One turn sends every row of this set to another row. A few are shown first. Where does it send the rows asked after them?
lif: [-13   8   6   1  -7  -5   3   2 -18  19 -16  23 -30 -18 -28   5]
Gazo: [-17  -6  17   3 -10   8 -12  10   0  15  -4  29  -6  -5 -22   6]
Tet: [-14  15  25 -10 -11   0  11   9  14  17  11   8 -20 -15 -20   4]
pidut: [ -6  -7  11  -5   5  -1   6  15   5   0   0  14 -31 -18 -25  -6]
Rek: [  7 -13  10   0 -14   5  10   2 -11  12   2  16 -18  -5 -16  -7]
Pezi: [  4  10   6   4  -5   2   0   6   5   8   9  18 -31   7  -7  23]
duvig: [  8  13  11   2  -7 -21   5  18   6  12  -6  13 -26 -11 -19   8]
nosiz: [-16  19  21  -1  -9  -7   8  -4   7   8   0   9   1   3 -12   7]
kepek: [ -7  18  28  -4 -17  -5   7   5  -8  14   4  33 -22  -9 -18  -4]
pezog: [  3  11   9   1   4  -9  -7  17 -12  -6 -12  13 -16 -13 -15   2]
neki: [ -1   2  17   5   4  -2   3  -6   7  -3   0  18 -14  -6 -34  11]
nas: [ -7  14   0   1  -4   9   2  23 -13  11  -8  17 -23  -3  -8  24]
gorom: [ -5  30  19  -6 -12   7  12   9  -1  18  -8  17 -31   6 -18   3]
fifaz: [-10   4  15  -1  -5   6  13  10 -18  15   0   5   4  -9  -7   2]
Sito: [-33  -2  14  -6  -9   5   1  16  -9  13  -7   7 -21 -12 -10   2]
fug: [  0  -6  27   3 -13   1   1  10   4  27   5   2 -15   2 -25   9]
deri: [-11   9   5  -8  -8  15  13   6   3  -4   2  -2 -29   0  -8  11]
Fif: [ -8   3   4  -1  -7  12   1   3  -1  -3  -8  20 -12  14  -3  -3]
Tolet: [-21  17  12   0  -4   5 -11  -5 -11  23 -14   6 -23  -2 -18   9]
guz: [  0   8  21   1   8  13  11   3  -8   7  -2  -6 -15   8 -25   5]

fug goes to Rek
Fif goes to nosiz
And these:
gorom goes to duvig
pezog goes to Tolet
deri goes to Tet

